In the rows, zero is written as 128.
One turn sends every row of this set to another row. A few are shown first. Where does it send the rows asked after them?
Q996: [144 100  97 107 102 146  91 142 101 110  68 121 132 139]
Q454: [141 134 114  95 139 137 121 124  93 135 101 136 122 165]
Q173: [152 102 142 104 131 142 157 140 105 109 114 125 136 104]
Q263: [146  95 124 133 140 122 103 157  96 121  66 108 150 138]
Q155: [152 101 142 110 137 144 157 143  87  99  98 131 132 108]
Q715: [135  89  97 100 105 137  99 126  93  96  82 131 113 127]
Q851: [118  97 129 117 150 121 112 156  92  87  95 112 111 127]
Q486: [127 133 118 100 135 132 129 122  87 135  95 139 107 156]
Q206: [163 110 138 114 136 153 152 149  94 108  92 129 149 118]
Q201: [140 118 114 146 142 134 124 160 100 125  62 117 123 133]
Q511: [145 103  97 105  92 141 100 136 124 132  86 114 130 126]
Q923: [131 133 123  88 136 134 117 128 103 138 115 125 122 160]
Q84: [138  73 122 119 148 109 108 133  83  92  88 123 126 128]
Q430: [143  85 109 103 151 114 119 129 127 104 132 118 121 124]
Q967: [134  89  95 100  94 131 105 119 118 118  99 123 111 114]
Q656: [152  96 117 134 127 113 117 140 128 153  92 106 143 119]
Q156: [143  73 113 120 135 100 125 116 115 124 114 123 118 110]
Q512: [119 133 127  93 131 128 125 127  96 138 110 128 106 149]
Q95: [166 107  94 130 142 126 132 135 134 143 100 123 133 130]
Q506: [163 109 138 109 132 147 153 146 110 117 109 122 151 113]

Q996 turns into Q715
Q201 turns into Q851
Q512 turns into Q923
Where do these go?
Q155 turns into Q173
Q156 turns into Q656

